rotation steps, each row followed by its count of steps
The counts run from 0 to 265.
[ 89 157 126 127 119 146 106 192 143 108 164 128 115  92 146 100 131  99
 103  90 132 128  99 129 192 107 113 133 104  92 114  75 138 153 141 126
 112  87 139 143  92 130] => 184
[105 116 124 167 114 137 108 134 133 147 138 102 116 114 156 105 141 116
 129  94 121 136  96 140 101  83 119 136 153 163 165 144 145  87  56 100
 168  91 143 104 151 109] => 233
[ 81 165 127 119 122 131 121 134 151  84 103  98 116 105  93 137 117 132
 121 126 106 101  77 130  70 132 153 141 143 146 183 122 120 115  65  76
 122 145 135 144 162 118] => 240
[131 136 106 132 178  88 160 148 117 131 170 141 126 124  76 145 122 148
 122 183 100 152 131 157 140 134 141  98 113 153  96 143 108  97 169  72
 131 142 160 108  94 113] => 107
[125  96 126 112 136 111 124  66 144 115 149 150 111 168  78 120  76 102
 132 138 151 148 122 155 134 134 135 118 138 112 129 145 115 117 173  93
 115 185  87 157 124  95] => 129
[ 98 133 107 130 120 146 111 176 141 113 166 145 116  86 112  90 141  83
 129  86 137 132  91 130 190 105 104 146  91 111  93  78 139 138 157 124
 110 110 119 135  90 127] => 185
[134 131 138 123 104  99 132  72 163 108 121 121 120 173  76 138  64 126
 129 175 128 143 133 120 151 134 125 133 160 115 186 132 116 115 150 117
 114 181 125 193 125 116] => 126
[135 164 125 113 158 134  69 132 143 136 124 117 193  82 148 112 149 151
 134  88 110  70 107  90 150 126 121  95 151 119 105 134 126 165  89 136
 145 134 122 124 155 104] => 165
[141 137 132 134  55  84 119 155 149 121 100 152 159  87  84 103 165 108
 110 102 117  94 152 102 179 101 153 147 102 113 149  92 162 155 143 132
 140 131 118 145 101 142] => 191
[ 84 146  59 139 161 123 145 151 109  94 114  99 125  85 108 149 141 154
 163 188 139 106 100 145 156 128 124 111 125 120 124 115 122 126 108 139
 131 127 157 132 152 191] => 96
[102 121 162 148 111 101 150 112  94 116  96 113 166 112 119 106 131  98
 152 127 108 133 166  93 104 113 123  96 155 167 153 158 136 139 121  74
 133 132  69 112 129 120] => 55
[110 104 106 136  75  71 131 147 137 105 117 122 181 118 128 111 143 158
  90  81 118 118  96 103 132 153 148 108 124 126 149  81 120 136 161 121
 132 146 159 117 127 187] => 30
[115 140  76 108 132 143 124 129 100 175 106  87  99 119 132 160 159 121
 145 165 125 107 125 148 145  89 151 112 130 112  93 134  95  93 101 174
 110  80 168 130 117 162] => 91
[155  86 121 125  70 102 190 102 157 112 113 126 151 143 128 117 132 147
 118  84  99 192 150 119 136 135 124 156 127 131 117 122 133 118 146 112
  89 111 169 110  99 133] => 36
[134 178 107  86 164 162  86 136 137 105 139 110 151 110 171 143 119 160
 130  81 124 100  87 140 160 139 115 116 158 126  84 123 141 153  95 150
 133 108 148 118 134  93] => 162
[119 134 128 117 106 100 214 103 101  74 102 144 158 112 122 124 140 134
 176 120 167 160 133 144 136 123 148 130 165 141 136 121 153 126 131  91
 168 118 108 134 145 145] => 216
[120 105 129 136 120 124  76 117 102 114 144 116 126 149 153 132  75 112
 108 116 168 108  88 170 149 139 114  92 172 135 125 103 156 108 144 176
 147 163  99 139 156 138] => 140
[124 173 107 118 150  85 181 150 113 123 126 140 146 121  79 154 138 180
 136 215  93 135 150 130 131 124 140  99 108 126 136 120 112 109 152  97
 114 156 182 158  93 135] => 104
[132 142 111 110 151  85 184 130 120 137 134 131 150 106  67 153 158 162
 169 202 121 136 151 145 133 108 149 109 109 156 133 115 119  93 145 101
 124 153 169 137 104 112] => 103
[ 88 153 140 145 104 103 143 125  99  88 109  92 183 120 149 129 107 106
 126 112 114 123 123  92 112 138 141 106 183 153 156 125 140 169 104  81
 170 117  90 140 116 139] => 52
[121  89 132 117  58  84 186  97 141 135 117 102 152 149 129 123 125 162
 112  71 100 156 137  96 125 136 135 141 124 139 141 104 109 116 166 131
  89 113 171 112 108 145] => 35
[171 103 128 130  63 108 163 111 138 130 125 124 101 146 139 135 111 108
  98  83 133 164 169 120 159 134 134 122 122 104 112 157  98 132 144 138
 118  73 142 103  76 169] => 202
[141 112 149 117  95 126 104 100 107 152 156 145 108 165 161 164  58  95
 117 118 168 131 138 178 152 107 111 109 173 119 120 129 150  83 142 173
 126 137 129 155 119 109] => 136
[115 140 105 158 106 104 161 111 142 103 128 117 123 128 175 150  99 120
 140  61  91 146 156  86 148 110 103 152 182 132  73 150 141 138 102 103
 133  84 127 139 114 145] => 44
[168 171 141 109 136 132 122 120 150 135 128 124 125 156 194 147 125 177
 110 100  96 112 146 127 132 118 116 111 159  82  86 139 124 126  93 162
  79 131 158 105 161  77] => 157
[115 170 150 149  89 156 117 143 122 119  88  83  79 136 131 105 146 107
 121 127 130 109 122 160 131  60 139 140 144 143 129 106 159  90  87 150
 133  96 105 129 145 104] => 69
[136 134 123  84  95 150 108 138 133 134  87 137  98 111  77 167 108 101
 138 146 106 136 144 147  83 104 143 121 121 116 120 185 132  91 100  80
  87 129 126 123 117  91] => 247
[140 133 134  57 112 143 144 126 137 142 147 179 127 105 129 108 141 104
 115 105 156 146 127 159 166 103 127 122  98  45 121 130 110 129 164 114
  96 132 142 146 107 113] => 15
[122 156 143  56 134 139 110 120 123 121  98  94 202  90 118 114 139 162
 139 136 121 105 107  97 152 120 117  98 123 147 163 124 101 190 130 152
 100 117 151 130 121 102] => 170
[100  90  94 132 127 131  67 152  98 171  94 100 107  92 111 155 156  90
 153 154 125  96 134 141 132 109 127  93 119 154 103 140 139  86  96 148
 118 106 107 127 119 130] => 256
[104 142 164 142 123 157 156 138  92  85 120  92  96 148 143  96  94  96
 101 124 147 191 122 154 101 122 118 105 141 146 142 136 137 121 139  86
  95  93 101  85 111  95] => 62
[ 96 141 189 134  87 116 165 107  98 145 105 104 164 128 150 119 123 104
 122 123 103 128 167  91  99 107 137  89 155 151 184 144 126 139 110  90
 133 120  96 114 122 106] => 56
[124 120  76 128 144 139 122 137  92 148 122  83  78 106 126 160 120 116
 132 134 134 110 120 144 124 111 133 105 113 128  84 186  90  97 120 147
  92  78 167  71 140 157] => 88
[141 141 131  99 138 139 101 124 129 136 117 120 205  65 131 123 125 160
 171 113 138  96 121 100 159 116  79 118 145 164 124 155 135 182 111 156
 115 117 149 111 166  93] => 167
[ 97 121 110 120 126 131 128 115 135  88 122 118 108  83  71 138 122 117
 154 127 123 124  96 130  77 111 133 164 129 172 152 173 118 105 101  68
  93 145 105  92 171  90] => 242
[129 178 157 134 117 141 165 149  92 119 100  95 125 163 163 100  96 132
 105 129 113 177  89 166  89  95 138 101 166 151 118 134 144 112 134  95
 143  89 164 107 116 120] => 227
[121 153 104 152 163  84 136 146 125 160 192 122 113 128 130 152  97 141
  97 153  97 114 140 128 130 127 139  88 120 145 121 124  89 105 153  87
 138 139 179 118  79 125] => 109
[101 131  85 178  98 100 165 103 117  98 112  93 118 141 154 108 136 112
 128  86 116 142 125 106 163 106 133 130 172  95  82 135 128 136 119 132
 162  96 108 132 143 201] => 209
[140 134 124 126  49 102 155 150 141  87 112 136 153  99  73 124 114 121
 111 106 142 126 122 123 175 132 140 164  90 157 151  91 131 149 166 151
 121 117 135 120  95 135] => 193
[125 125 106  90 120 134 117 152 128 142 188 176 117  87 138 114 121  94
 107  65 160 139  98 153 171 115 136 119  95  71  79 121 131 133 179 102
 123 129 130 115 112 139] => 19
[142 134 107 146  90 127 155 118 133 110  97  97 113 189 140 118 114 105
 100  99 124 172 124 121 166 131 144 126 145  87  96 126 116 129 144 137
 134  62 123 137  85 186] => 205
[113 141 141  74 126 129 153  78 150 162 145 137 137 105 106  93 145 118
 121 109 134 100 125 108 152  86 147 117  90  69 159 125  84 150 170 132
  82 146 133 134 137 113] => 12
[154 114 124 132  75  95 152 162 145  77 108 156 161 101  78 106 140 114
 110  96 130 146 123 121 163 148 153 147  95 126 159 104 134 161 157 124
 127 120 114  99  98 149] => 194
[160  70 153 137  87  95 110 112 116 134 121 153 166 126 137 129 146 149
 142 130 155 126 141 138 126 150 106  83 148 116 176 111 148  91  84 160
 113 177 120 114 183 112] => 146
